In the rows, zero is written as 128.
Each path is a new rotation, seen through one point. The rows after it are directions, each followed by how far the rotation turns it, in degrees per step (0 if it stays put).
Each turn is a multiple of 5 degrees from 10 to 175, or 0.
Each row of a path follows its step; steps can be skipped.
Rotation 1:
step 0: [122 116 127 129 127 127 125 129 135 122 117 126 122 127 124 116 121 123
 120 116 122 120 122 135 125 122 143 130 134 125 131 126 139 122 117 122
 128 124 127 132 130 126 132 141 130 131 133 138 143 132 131]
step 1: [123 117 116 135 121 132 123 143 136 120 116 128 135 129 121 112 127 131
 129 119 117 122 117 132 123 126 129 132 122 128 125 117 129 133 117 119
 121 123 131 128 128 130 123 134 128 132 133 129 132 132 124]
step 2: [136 119 124 135 127 127 120 134 133 126 122 126 134 136 125 110 122 127
 120 119 122 123 122 144 127 131 118 135 114 130 131 122 117 135 130 132
 126 128 131 119 127 127 134 130 131 127 127 131 129 137 116]
step 3: [132 112 138 133 120 125 123 132 136 133 120 135 125 136 123 118 123 127
 124 124 126 130 126 143 135 136 126 132 129 132 149 130 119 126 128 133
 122 136 131 122 125 128 138 132 121 121 132 134 131 129 129]
step 4: [121 125 142 134 117 116 123 130 131 129 116 129 123 134 124 117 122 133
 129 127 114 127 131 135 133 132 133 134 131 130 132 138 125 132 123 121
 115 130 131 132 118 123 136 133 117 133 132 122 131 130 137]
step 5: [126 123 135 132 135 119 127 126 132 119 121 120 126 140 129 124 109 138
 124 124 118 132 129 131 124 131 126 137 124 127 126 126 135 131 122 125
 113 117 138 133 127 129 135 130 123 134 134 117 135 130 125]
step 6: [127 119 127 126 132 123 138 121 127 129 119 132 124 135 133 124 120 131
 114 117 121 133 123 142 117 131 137 127 122 131 132 112 135 124 126 127
 122 118 134 127 133 122 136 134 124 128 130 125 140 133 119]
step 7: [126 124 124 126 124 128 133 132 128 119 116 141 122 125 125 109 129 122
 124 119 127 125 125 131 125 129 144 127 118 134 133 121 128 128 116 126
 118 126 125 130 127 128 139 134 124 119 128 132 141 131 120]
step 8: [130 123 123 132 128 127 125 141 132 113 115 123 125 125 114 118 128 127
 131 120 124 123 122 129 130 125 130 136 124 143 135 128 122 135 129 122
 116 121 122 129 125 129 134 134 123 128 127 132 132 143 119]
step 9: [128 122 129 134 129 120 117 135 134 122 125 119 127 126 126 122 118 128
 123 121 118 132 115 138 130 131 127 134 133 135 140 123 120 133 137 133
 125 117 137 124 116 127 133 139 133 122 130 136 127 137 124]
step 10: [131 127 133 130 112 123 124 133 137 128 127 135 125 128 132 119 117 130
 122 118 108 139 119 137 133 135 126 129 130 131 139 119 127 127 130 126
 125 128 132 124 115 132 131 128 122 128 134 128 133 121 129]
step 11: [132 133 140 135 117 116 124 125 126 121 119 136 123 141 122 116 118 129
 121 117 115 131 126 134 132 126 127 134 122 128 128 130 131 136 126 127
 126 128 122 133 128 135 137 127 121 140 132 130 138 122 127]
[127 128 129 129 126 129 125 127 131 129 131 128 131 130 128 124 129 129
 130 128 126 128 122 128 131 129 125 125 130 127 129 129 127 130 129 129
 129 128 126 128 131 129 128 127 128 131 129 131 127 128 128] -> 45
Rotation 2:
step 0: [124 118 128 129 132 135 111 115 132 126 135 127 132 123 122 126 120 130
 141 131 127 122 131 128 129 114 111 114 121 139 124 127 123 129 129 132
 133 129 123 134 123 135 127 127 132 136 124 126 117 131 136]
step 1: [117 126 124 128 130 136 117 124 129 135 122 124 115 118 132 124 118 135
 131 120 134 129 119 121 120 131 123 121 120 132 123 125 125 132 140 128
 129 131 118 125 132 135 124 111 129 125 147 128 128 125 134]
step 2: [123 119 119 118 120 134 129 128 134 135 127 116 127 122 121 117 111 122
 128 137 115 124 114 136 125 128 125 130 135 125 126 122 125 125 140 128
 128 137 123 123 132 134 133 128 125 126 135 120 121 136 121]
step 3: [132 115 134 117 133 117 120 132 134 134 126 117 133 130 125 116 118 131
 127 127 128 128 116 125 130 111 120 121 126 144 125 120 126 126 128 125
 136 139 123 134 131 133 127 125 128 132 117 133 126 122 123]
step 4: [128 119 123 132 139 135 121 125 133 126 126 130 130 130 133 127 117 134
 126 125 136 125 116 116 133 120 139 114 128 131 117 128 121 129 132 120
 134 138 132 136 134 140 134 126 126 116 140 120 131 126 133]
step 5: [122 130 126 125 119 129 131 108 129 122 129 127 126 127 127 124 125 123
 124 139 116 122 121 126 119 114 125 121 122 126 130 125 119 126 137 124
 128 142 127 140 123 134 139 125 130 131 138 117 118 128 130]
step 6: [130 127 124 120 117 120 122 120 130 132 137 121 127 134 129 123 114 130
 130 123 132 119 130 120 120 118 129 125 126 140 130 128 124 125 133 141
 131 134 121 127 130 136 128 113 122 133 136 134 128 113 116]
step 7: [118 116 126 128 126 130 130 126 128 129 137 129 134 132 132 126 107 131
 131 127 136 125 113 126 124 125 132 122 130 124 129 121 123 118 142 118
 135 120 135 129 137 125 124 128 118 117 135 126 125 124 116]
step 8: [129 130 134 126 125 132 128 114 120 130 130 117 124 133 123 114 126 134
 131 139 131 126 119 121 130 114 114 120 121 124 131 125 126 116 125 118
 135 129 125 131 133 137 131 137 124 125 122 114 123 125 122]
step 9: [123 126 124 132 120 118 125 124 127 126 128 128 129 125 127 119 134 124
 137 128 147 130 125 112 128 119 131 122 117 141 127 125 117 128 133 129
 124 137 126 119 136 148 131 126 122 127 135 124 131 125 125]
step 10: [126 125 126 130 123 118 130 119 132 131 125 134 112 120 132 121 114 114
 128 128 134 125 124 122 125 124 135 124 135 127 129 120 129 113 141 122
 125 131 141 131 123 132 136 125 119 125 136 123 128 138 119]
step 11: [128 129 131 125 128 123 140 122 135 141 126 120 124 137 116 119 116 134
 132 136 130 123 135 125 133 105 128 121 124 127 135 124 128 118 129 132
 137 124 134 126 123 134 139 125 129 129 128 137 120 128 121]
[134 129 130 130 130 128 128 127 125 129 128 129 131 126 129 130 128 131
 129 128 130 127 126 131 131 125 129 126 130 128 129 127 128 129 130 126
 130 128 127 127 130 128 128 131 127 129 126 127 126 126 131] -> 85
[126 129 127 130 125 131 126 126 124 127 132 129 132 130 130 130 127 129
 130 126 129 128 130 127 124 129 126 128 127 128 130 130 128 126 129 128
 129 127 126 129 128 127 124 129 126 128 127 125 127 127 126] -> 45
[129 128 129 129 127 127 127 130 128 126 126 128 130 128 129 127 129 126
 129 129 130 131 130 125 128 128 129 124 131 130 128 131 128 129 129 127
 129 130 131 130 123 129 131 127 127 130 128 124 127 129 131] -> 70
[129 125 132 127 128 124 129 130 129 129 128 124 131 130 125 127 127 127
 129 129 128 127 128 126 126 129 129 125 129 126 128 130 128 128 126 127
 127 126 125 128 130 123 127 128 128 124 128 127 128 129 129] -> 80
Rotation 3:
step 0: [127 136 136 131 122 136 124 126 137 126 127 135 131 122 128 122 128 124
 134 127 129 120 126 129 130 132 130 128 130 138 134 123 128 122 129 124
 125 132 123 108 145 116 128 121 129 128 123 122 123 127 144]
step 1: [126 126 122 127 120 131 130 131 134 124 123 123 128 125 123 129 134 129
 123 122 133 108 140 126 131 128 119 129 130 142 128 119 124 124 127 109
 129 138 125 122 128 124 126 123 133 123 121 129 136 127 133]
step 2: [119 134 126 128 125 128 126 124 125 133 134 130 128 141 123 131 135 129
 124 125 129 110 128 124 128 131 114 129 139 122 128 126 122 124 127 121
 123 123 122 118 138 123 126 119 138 118 139 129 126 136 125]
step 3: [121 129 132 133 132 140 117 128 126 121 132 132 131 130 131 137 129 122
 132 133 127 131 131 131 141 125 120 125 133 134 135 122 113 127 136 119
 122 124 127 115 135 123 136 115 125 124 131 128 133 128 135]
step 4: [133 133 133 132 137 131 127 137 128 117 135 125 131 133 124 133 122 121
 131 114 130 118 138 116 138 130 130 131 140 131 124 129 122 118 132 119
 132 135 121 119 125 123 134 126 135 127 127 128 138 122 128]
step 5: [129 138 136 129 124 130 125 132 127 127 129 120 127 139 132 129 122 129
 129 131 137 109 137 128 126 124 122 122 146 129 130 131 127 120 128 129
 128 127 140 123 135 128 142 127 131 127 135 127 127 138 132]
step 6: [142 129 133 123 118 135 135 129 126 118 126 130 127 140 137 140 132 130
 132 128 132 125 132 133 137 127 125 130 131 131 124 125 119 130 130 117
 124 117 135 121 129 117 133 128 124 127 141 126 131 127 140]
step 7: [138 125 143 125 121 132 127 129 134 119 129 134 132 128 124 133 129 129
 139 125 125 115 120 119 135 139 130 128 138 131 127 126 124 119 134 126
 124 136 131 126 130 110 131 125 134 128 128 128 120 123 125]
step 8: [124 127 139 127 112 133 118 138 133 129 123 133 126 125 129 128 132 130
 127 126 125 118 145 131 123 132 122 127 144 133 125 134 128 131 129 116
 130 133 136 118 129 123 133 126 129 128 121 129 119 126 134]
step 9: [128 132 129 121 121 122 137 138 133 132 125 125 132 129 133 126 137 127
 134 129 138 126 135 129 131 130 123 126 134 128 129 128 130 128 131 115
 129 123 124 111 132 112 120 122 138 120 140 129 127 126 132]
step 10: [128 123 132 137 127 132 131 123 129 123 132 131 138 127 127 118 134 115
 134 127 131 114 124 136 137 134 114 120 131 139 131 127 121 127 138 120
 122 128 124 122 133 120 129 126 135 126 128 132 118 131 131]
step 11: [130 137 128 130 121 133 122 131 130 116 133 135 129 127 121 129 125 133
 128 116 126 122 139 133 134 132 116 131 129 127 131 126 127 123 128 111
 135 134 114 116 137 129 132 121 132 134 126 129 125 132 136]
[129 127 129 130 127 126 129 126 128 126 130 129 126 129 126 131 131 128
 129 127 128 129 127 131 131 131 127 126 126 127 129 130 123 128 127 130
 127 125 127 132 130 128 127 126 126 127 130 129 127 130 128] -> 95
[130 129 127 132 129 127 130 128 129 127 126 128 127 132 130 128 130 130
 128 131 127 128 127 127 128 126 124 127 127 129 125 128 132 131 130 128
 126 125 129 129 129 128 128 125 130 125 129 126 128 129 126] -> 100
[131 128 126 125 128 130 127 123 124 130 129 129 132 128 132 129 129 126
 128 129 128 129 125 129 128 127 127 129 129 129 130 127 127 129 130 128
 127 126 126 129 125 127 129 129 130 127 131 130 126 130 129] -> 100
